In the data rows, 128 means zero.
The rows lie near the corners of a hidden 3-dimensional box; two corners joined by an edge are never in the same group. There are 2 groups. The rows also spread widely along two directions, which tell nothing about the groups.
The rows in order, each followed by its group:
[99, 127, 182, 136, 111, 43, 76, 223, 132, 163, 88, 150] JF
[147, 117, 101, 127, 117, 244, 177, 23, 152, 149, 166, 114] HZ
[155, 107, 73, 129, 147, 116, 121, 175, 86, 63, 112, 128] HZ
[167, 51, 0, 171, 212, 217, 105, 118, 78, 108, 107, 104] HZ
[145, 130, 123, 110, 136, 183, 151, 72, 119, 121, 144, 101] JF
[117, 129, 142, 132, 160, 31, 94, 191, 106, 112, 114, 129] JF
[102, 142, 149, 138, 115, 126, 133, 101, 161, 175, 136, 135] JF
[156, 93, 32, 150, 191, 166, 136, 96, 106, 109, 143, 119] JF
[143, 131, 101, 124, 116, 255, 176, 15, 150, 159, 180, 112] HZ
[96, 154, 170, 145, 100, 67, 131, 139, 170, 155, 145, 162] HZ
[165, 107, 28, 140, 122, 240, 176, 62, 125, 109, 173, 147] JF
[100, 118, 152, 146, 106, 43, 96, 210, 141, 147, 81, 166] JF
[138, 153, 171, 97, 134, 170, 147, 52, 125, 154, 168, 94] JF
[131, 132, 157, 133, 168, 167, 153, 16, 129, 162, 168, 91] HZ
[107, 154, 194, 109, 74, 26, 108, 236, 126, 102, 112, 171] JF
[180, 110, 27, 125, 169, 253, 188, 21, 96, 93, 182, 114] HZ
[171, 51, 0, 169, 218, 181, 89, 165, 69, 97, 86, 116] HZ
[124, 88, 98, 157, 136, 85, 78, 234, 99, 131, 59, 143] JF
[114, 159, 204, 96, 103, 14, 124, 186, 122, 89, 125, 141] HZ
[184, 70, 0, 133, 186, 249, 136, 108, 78, 79, 102, 107] JF
[100, 168, 237, 92, 113, 69, 125, 137, 131, 134, 121, 104] JF
[160, 71, 17, 148, 128, 192, 93, 207, 82, 90, 71, 146] HZ
[141, 124, 105, 123, 109, 235, 173, 38, 146, 140, 155, 125] HZ
[78, 173, 253, 118, 132, 72, 125, 79, 157, 177, 153, 90] HZ
[105, 146, 206, 99, 107, 64, 109, 184, 116, 114, 96, 124] JF
[129, 122, 120, 119, 108, 163, 130, 137, 128, 124, 107, 139] HZ
[101, 148, 192, 132, 135, 0, 65, 255, 113, 109, 91, 145] JF
[93, 178, 219, 103, 53, 18, 118, 211, 153, 119, 122, 161] JF
[127, 128, 97, 140, 160, 121, 135, 81, 143, 128, 154, 115] JF
[175, 70, 3, 131, 192, 255, 136, 78, 77, 96, 113, 102] JF
[128, 127, 147, 142, 178, 199, 156, 1, 144, 172, 176, 87] HZ
[141, 95, 59, 157, 140, 200, 130, 84, 141, 140, 129, 132] JF
[129, 110, 85, 155, 144, 195, 144, 70, 160, 160, 138, 120] JF
[125, 131, 137, 121, 89, 115, 104, 202, 129, 123, 92, 150] HZ
[160, 84, 36, 141, 119, 193, 127, 172, 100, 101, 95, 149] HZ
[81, 168, 237, 126, 99, 96, 139, 80, 198, 205, 151, 124] JF
[152, 128, 122, 112, 149, 229, 177, 2, 133, 139, 179, 82] JF
[118, 147, 162, 100, 121, 24, 98, 223, 100, 87, 103, 126] HZ
[97, 180, 203, 107, 69, 0, 97, 243, 136, 120, 99, 184] JF
[89, 208, 248, 94, 48, 70, 155, 87, 190, 151, 177, 149] JF
[168, 78, 7, 169, 199, 132, 114, 164, 77, 82, 112, 116] JF
[112, 145, 178, 136, 150, 102, 129, 86, 155, 165, 144, 98] HZ
[105, 155, 168, 136, 108, 116, 157, 48, 180, 169, 177, 123] HZ
[106, 171, 199, 104, 61, 48, 127, 201, 143, 114, 126, 166] JF
[113, 170, 185, 99, 72, 78, 137, 146, 152, 126, 138, 142] JF
[113, 139, 171, 116, 80, 70, 92, 221, 130, 128, 77, 146] HZ
